Rows are one point carried round by a steady rotation, each followed by how many steps it has turned.
The counts run from 0 to 489.
[  3 -14  -6 -18 -13  23   7  -7  16  12  -3  28  10   7 -18 -25  -6   6
  35  -9   4 -30  -3 -19   6  17  10   6  32  -9  24  25 -18  53   8  13
  21  43   8  43  16  16  -3 -13  -9 -12  -2  -8  17  15  -6 -13   4  -6
  21  44 -26 -24 -10  -2  -7  24  21   9 -19 -26  31  27  27 -22 -45  11] => 312
[ 17 -19   5  -7 -37   8  18  -4  12   0  12  -9 -18 -19 -36 -41 -27   8
  20   6 -15 -42  10   6  33  34  26  12   7 -16  20  16 -39  45  17   5
  20  33 -14   1  -2   8 -22 -27 -19  -7  -4  11 -21  20 -22 -22   3  18
  27  17 -25 -11 -13 -22 -17  26  21   1 -10 -17  -1  19   8 -14 -27  -6] => 485
[ 25   9   8  23  -9  20  14  -5  -3  -7   4  33   8 -12 -32 -44 -23  16
  27  -9   3 -26   4  18  37  34 -20  16  27  11  37 -11 -22  43  -6   1
  14  25 -14   8  -1  30 -20 -16 -17  -2   2  -7  15   6  -9 -10  20   0
  14   7   0 -11  -6  11 -11  60  -3   7 -20 -14 -16  28  25 -12 -21   1] => 81
[ 22 -13 -12   6   1   9  14  -8  19  15  -7  19  20  -2 -41 -30  -8  24
  33   4  20 -23  -6  24  14  11   1  14  50  -5   7  -5 -30  57 -12  -8
   5  22   0  22  15  16 -19 -32 -28 -11  -4  -6  30 -12  -5   1  32  -7
  14  33 -12  -9 -11   5  11  27  23   5 -20  -9  21  23  40  -5 -27  -3] => 328
[ -6  -5   3  -8 -34  19  -8 -19 -23  24   6  -6   4 -14 -30 -19   0  16
  32  -3  -3 -14  34  32  -3  30   4  -6  40   6  22  -7 -36  52  -1   9
  26  29 -28  18   7   2   9 -35 -41  -9 -18  31   1  15 -10   7   2  -3
  13  29 -32   8   3 -23  -8  39  18  15 -11 -12  18  -8   6  -2 -23   3] => 383
[ 18  11  -1  15 -29  31   4   3  -3   2   9  39  25 -10 -13 -35 -19 -22
  20 -12 -21 -35   5 -11  28  33 -10  15  19  -6  32   3 -34  57  15  10
  25  37  -6  29  -7  27 -13 -15  -8   1   8  12 -12  -2  -5 -22   7  -4
  -1  28 -12 -14  -1  -6   7  27  12 -11  -8 -37  12  21  16 -22 -21  -8] => 97
[ 37  22  -5   7 -21   7   0  -3 -10  31  -4  21  -6  -9 -18 -11  -2   2
  19 -30 -14 -24   3  14  11  11  -2  14  30   4  25  10 -34  50  -1  32
  30  47  -2  31  23  16 -13 -20 -28 -18  -2  -7 -10  34 -19   0 -10 -13
   3  -2 -18  -8  -5  13  -5  46   2   6  -8 -44  25  28   4  -1 -14  17] => 364
[ 20   8  -1  -5  -1  29  -5 -13 -23  -2 -20   7 -12  -9 -25 -39 -19  13
  51 -16   2 -40  13  12  44  32  -4  -2  20  12  42  -3 -22  55  -9 -12
  17  21 -20   0  -7   5 -11 -14 -10  -2  -3  -4  16   7 -12  -9  31   0
  36  17  -8  -5  12   2 -10  42  13  17  -4  -1 -12  36   6 -21 -23  17] => 78
[  3  -7  20 -21 -16  33   6 -10 -14  -2   0   5   8  19 -13 -30 -18  13
  14  -2 -11   7  13  16   8  21  20  19  18   5  39  -3 -32  49   3  -2
   4  13 -13  23  20  14 -12 -42 -16  -5  -2   5   4   9 -20  15  -6  -6
  31  32 -41 -13  -4  -3 -13  63  47  16  -1 -11   8  22  14   9 -17  -9] => 400
[ 24  17   4 -21 -21   0  14  -2   7 -21  12   1   9 -16 -36 -26 -11  20
  12  -8 -23 -40  18  33  51  19   2  19  15  -4  35  -7 -40  23  10  26
  10  17  -2   8  18  -1 -29 -15 -31  -5   1  14   7  14  -9 -14  22  13
   7   3 -40 -12 -21  -7   9  31  21  -8 -17 -33   2   8  23 -31 -14  -9] => 24
[ 33   7  14   0 -24  21   5  21   2  -2 -11   9  38  -6 -30 -27 -31 -19
  10   6 -28 -32  14   6  16  24   3  17  41  10  29  12 -40   4  -3   7
 -10  34 -31  13  22  11 -21 -17 -10   8   1   7   2   0 -40 -18  -1  -4
   4  26 -25  -5  -5 -19   7  47  19   9 -14 -32  16  17  18   0  -6 -13] => 453
[ 14 -14  -2 -12 -15  18  14  -1  17  15   2  31  21   4 -28 -25 -11  -3
  27  -4   2 -25 -14 -18   5  18  12  15  31 -11  18  22 -23  49   7  17
  17  42   7  43  20  20 -11 -18  -9 -12   0 -12  14   7  -7  -9   2 -10
  18  29 -26 -26 -13   1  -2  24  26   7 -16 -32  28  17  30 -19 -44   4] => 313
[ 26 -10  -7   8  -7   1  17  -6  21  11  -1  30  17 -11 -39 -32  -9  22
  33   3  13 -23  -5  26  14  17  -4  18  51 -10   3  -3 -27  50 -14  -5
   3  25  -2  16   8  20 -20 -30 -27 -17  -2   0  22 -19  -8   1  30  -9
   8  34 -15  -6  -4   4  16  32  21   0 -13 -20  29  19  37  -3 -23  -6] => 329
[ 18  22   3  -9   0  47  -3  -2 -28   7 -14   0  21  -6 -34  -4 -28  12
   7 -16 -10 -32  17  28  35  10 -17  10  25  14  44   4 -45  29  -7   4
 -10  26 -32  16  27  -9 -17 -28 -17  17  -4  -3  10  -1 -29 -11  23   7
  30   7 -26 -20  -7   1   3  42  24  10 -13  -4   1  17  21  -3 -12   8] => 459
[ 19  18  -2 -19 -21  -1   8  -6   0 -17   6   0  -3 -24 -31 -24  -7  29
  22 -13 -23 -49  25  35  52  23   8  11  17  -7  27   1 -40  26  11  26
  15  24  -5   4  10  -5 -26 -15 -33  -8  -5  18   1  19 -10 -18  26  14
  10   7 -41  -7 -14 -12   8  26  20  -3 -12 -32   8   4  17 -33 -16   1] => 25
[ 10  -7 -15 -13 -25  29 -14 -19 -18  20  -2 -18  10 -20 -28 -12 -12   5
  17 -15   5 -45  31  20  20  15  -3 -11  20  10  31   7 -49  49   8  -3
  25  34 -25  27   5 -10 -17 -26 -39  17 -12   7  -4   0  -9 -22  34  11
  24  22 -33  -9   7 -21  -9  10  11   6 -11   0   7  16  17  -5 -20  -1] => 107
[ 15  -7   9  19 -25  16   5   4   8   5 -12   3  -1 -13 -18 -45 -23 -14
   4 -17 -14 -24  12   0   7  25  10  10  35   6  26  20 -36  49   6  12
  12  31   0  23  16  28 -10  -9 -13  10   4   2  -8  11 -21 -12 -10  10
  -1  44 -12 -30 -16  -9 -17  57  -4  13 -18 -29  21  46  22  -9  -4   6] => 283
[  7  -6  16  10 -33   1  12  -5   7 -13 -10  13  -2 -25 -43 -35 -27  16
  16  -1 -20 -27  18  24  23  44  -7   6  41  -1  20  10 -30  14  -8  18
  -1  32 -24   8  18  25 -16  -9 -16  10 -12  12   0   5 -27  -2   4  12
   0  20 -20 -16 -18  -2  -6  58  -6  -2 -18 -34  17  12  37 -14 -15   0] => 468
[ 23 -10  -3  -8 -28  12  17  -6   1  10  16 -18 -12 -10 -43 -26 -25  21
  -1  -3  -2 -36   7  18  30  23  15  10   2   1  17  11 -48  49  15   1
  19  34 -12  12  20  10 -37 -33 -33  -1  -4  -6 -13  26 -22 -19   5  21
  32   8 -25 -16 -21 -12 -20  19  22   9 -18  -3 -14  20  18  -3 -27   3] => 487
[ 23 -17   4 -20 -28  -6  19 -16   7  -3  -2   8  -9 -17 -52 -21 -14  44
  38   8  -8 -20   8  27  21  44   7   8  23 -18  11   5 -42  27  -4   3
  12  32 -32   0   4  20 -19 -41 -22 -10  -6   9  -6   7 -17   0  13   7
  24  14 -28   6  -1  -3  -2  39  25  -3   9 -16  19   9  20  16 -21  -4] => 134
[  4 -11   1  -7 -23  15  -1 -11  -1  10 -13  -8 -27  -7 -23 -20 -32  24
   6 -24 -25 -35  23  24  28  18   0   1  24   6  24  26 -39  28  -9  13
   2  32 -26  11  37  11 -16 -10 -21   8 -23 -15 -10  29 -37 -10 -10  19
  17  21 -30 -27 -13  13 -15  37   2  11 -21 -19  13  29  23  -9 -22  16] => 472
[ 23  -2   6 -11 -18   7  -2 -11   3  -6  -5   5  32   5 -43 -20  -7  19
  26   0  -6 -20  27  39  25   4  -5  16  49   9  50 -10 -31  20  -7  21
  12  17 -18  16  25   0 -11 -14 -28   1  -4  -3  28  11 -11 -13  25  -5
   1   3 -36 -12 -25   9   7  41   8   2 -30 -27   6  10  34  -7 -13  -8] => 190
[ 34   5 -15   1 -14  -7  -5 -16   7  -7  -8  22  16  -4 -26 -29   0  17
  27 -24  -6 -23  19  27  31  14 -18   7  42  18  38 -15 -34  28  -5   9
  28  23  -1  29  14  19 -28  -5 -39  -5  -2  -9  15  13   2 -15  32  -6
  -9   7 -20  -3  -2  26   8  33  -7  -3 -22 -41   9  33  29 -11 -10  -8] => 358
[  9 -19 -21 -18  -9   2  -3 -18  19 -10 -15  24  -6  13 -14 -39   2  46
  45 -16 -16 -24  13  25  27  27  -5  -7  34  -9  17  -6 -28  41  -3  -8
  27  25  -7  18   4  31  -8 -18 -24 -19  -8   4   8  11  -1   0  26   3
   1  50 -16  -5   4  22  11   9  13   0 -15 -24  20  27  20 -16 -29  12] => 142
[ 19   5   4   8   3  29  -3 -10 -16   1  -6  13  -8 -10 -23 -43 -22  14
  43 -16   8 -32   9  14  41  29  -7   6  20  12  43  -5 -20  59  -7  -7
  19  24 -11   7  -4  10 -12 -14 -10  -1  -1 -11  21  11 -11  -9  27   0
  33  14  -5 -12   1   7 -17  53   9  18 -16  -4 -17  38  14 -17 -24  13] => 79
[ 27   0   1 -23 -16  14  12  17  16 -24  13  16  24  15  -9 -38  -6   3
  16  -4 -27 -37  18  -3  31  39  10  19  12  11  27  -8 -29  -2  19   8
  11  30 -17   8   3  22 -34 -25 -20 -17   5  10   9   8 -26 -15  12  -5
  17  46 -31   1   0 -31   0  40  29  10 -14 -30  12  12   9   2 -21 -26] => 236
[  7   5  19 -22 -31  21  -1  -3 -15 -29  -3   7  12   5 -16 -42 -10   8
  22  -6 -39  -9  25  13  29  44   5   2  13   7  51  -7 -34  30  13   8
  23  12 -21  12   7  23  -3 -20  -9   4   7  28 -13  26 -11 -10   1   9
   6  31 -35  -5  -1 -10  -7  45  25   9  -4 -31  -9  12   2 -10  -7  -4] => 18
[ -7 -21  14  -7 -37  22  -6 -10   0   1  -1   7   8  29  -9 -42 -24   7
  15  -4 -29   1  26  19  12  10  19   8  37   4  45   2 -29  46  -5   1
  13  13 -11  28  28  22   2 -17 -17  -8 -11  -5   1  34 -23  -8 -24  -1
   1  33 -37 -19 -16  10 -10  36  23  13 -30 -25   3  23  17 -17 -23  -4] => 203
[ 22  21   2   6 -13  30   6  13 -17  -6  29  29  24  -2 -15 -40  -4   6
  30  -7  -9 -26  11  11  35  40  -7  15  19  12  26 -25 -29  35   5  -2
  21  25 -16   9  -7  26 -21 -31 -28 -25   4  16  13   6  -9  -6  19 -14
  14  22 -14  13   9 -21   1  39  26  14 -19 -13 -10   2   2 -20 -30 -10] => 432
[ 25  31   0   5  -8  35   8  14 -22   1  29  32  21  -1 -15 -30 -11   5
  25 -13  -8 -25   6  11  38  34  -9  16  13  16  31 -23 -28  44   5   0
  17  27 -13  17   1  20 -25 -32 -29 -23   4   6  17   9 -13   0  16 -12
  19  14 -14   9   8 -12   0  46  36  10 -13 -10 -13   5   4 -23 -30  -6] => 431
[  7   7  -5  -7 -16   1 -10 -13  -1  11 -15   3 -13 -13 -28 -17   0  25
  38 -15 -18 -42  27  49  22   4   2  15  50 -10  33   5 -27  36  -6  35
  15  30 -18  -7  16 -12  10 -16 -24 -18 -22  11   6  20 -20  -5  13   3
   7  15 -26 -15 -15  -4   7  38   2   6 -13 -28  34  10  14 -19 -18  19] => 194
[  6  10   2   2   3  30   7  -4 -15  11  10  24   5  -1 -20 -24  -8  23
  35 -17  14 -29   9  12  21  30 -13   5  30  28  28  -9  -8  30 -11   8
  12  33 -17  19  13  14 -15 -19 -30 -17 -17 -10  42  13 -17  11  16 -13
  36  18 -14  -2   2  -6 -17  57  15  28 -29  -3   3  14  15 -16 -43   8] => 247
[ 12   3 -15 -22 -18  18  -1  13   6   8  12   1   1   2  -6 -18  -9   3
  17 -14 -31 -56  16   6  29  10  19  13  18  -8  10  17 -36  29  14  16
   6  36  -5  14  21  -3 -19 -22 -24 -19 -14   5  -2  17 -34 -14   1   3
  18  45 -36 -12  -3 -28   8   2  36   9 -20 -21  26  12   6 -31 -33   3] => 41
[ 33  11 -13   4 -22  -7 -10 -12   2  19 -11  11 -18 -14 -11 -23  10   1
  35 -33 -10 -40  19  20  12   6   5  10  37   0  29   7 -28  45   1  33
  35  42   1  13   5   4  -8 -10 -28 -20 -14  -8  -2  28 -13 -11   4  -6
  -1  14 -17 -13  -1   0   0  40 -10   8 -11 -42  31  37   3 -16 -14  19] => 362
[ 17 -13   4  -5 -37   3  13  -7   9  18  -9  12  10 -18 -36  -6 -20   7
   6  -6 -12 -18  12   4  -7  33  -2   4  36  -2   3  29 -49  18  -4  14
   3  45 -21  41  31  25 -26 -25 -27   8 -11   8 -13   4 -24   3  -8   3
   7  26 -36 -14  -5  -2  -1  41  12   0  -4 -36  41  12  34  17 -17  -6] => 118
[ 14  14  -6 -18   5  26  -6  -4 -18   8   0   7  -5 -16 -18 -18  -3  22
  48 -20   6 -45  15  15  32  36  -4  -2  26  19  22  -2 -15  23  -9   5
  12  35 -22  12   8  -4 -13 -18 -33 -17 -16   5  30  14 -17   4  27 -11
  36  23 -20   6  16 -19  -9  42  24  27 -12  -3   9   9   2 -21 -34  16] => 245
[ 14  13   8  17 -15  45   3   9 -18   0   2  42  31   4 -21 -35 -33  -4
  32   2 -19 -24   5   8  37  29 -11  19  33  -4  37  -9 -27  46  -4  -9
   3  29 -30  10  -3  20  -2 -25   1  -9   5   4   7  -5 -21  -9   9  -8
  16  27  -4  -4   3   1  10  42  26   4 -16 -10  -1  12  16 -21 -23  -1] => 264
[ 38  10 -15  13 -17  10  -4  -5 -11  30   6   1  -2  -5 -17 -16   1   7
   9 -25   6 -17  19  25  -7  16  -6   7  32  28  15 -14 -37  42  -5   3
  31  38 -16  24  18  18 -25 -39 -54 -14 -14  -7   0  18 -19   9   4  -8
   7  13 -14   8   5  -8 -10  51   5  20 -16 -13  13  26   3  21 -11   5] => 167
[ -4 -11 -12 -26 -14  23  -3 -16   5  -3  -8  33  15   0  -8 -14   1  26
  31 -25 -16 -40  15  -3  22  32 -19 -13  17  -2  16  14 -29  31  10   8
  28  45 -14  44  12  25  -9 -11 -24  -6 -10   7   5  10   0  -7  19   4
  12  48 -32  -9   5   4   9   1  11  -1 -16 -26  29   7  26 -20 -42  13] => 309
[ 32  -4   7  21 -18  15   5  10   6  11  -3  -8  19  -9 -51 -42 -32  -3
   9  14  -3 -30   9  27  23  14   9  14  40   5  27   3 -37  43  -7  -5
   2  27 -22  -3  17  14 -15 -26 -12   3   2  -3   4  14 -35 -20   5   8
   6  16  -7 -13 -25 -13  -8  39   8  16 -33  -7 -12  29  19  -5  -9   2] => 269
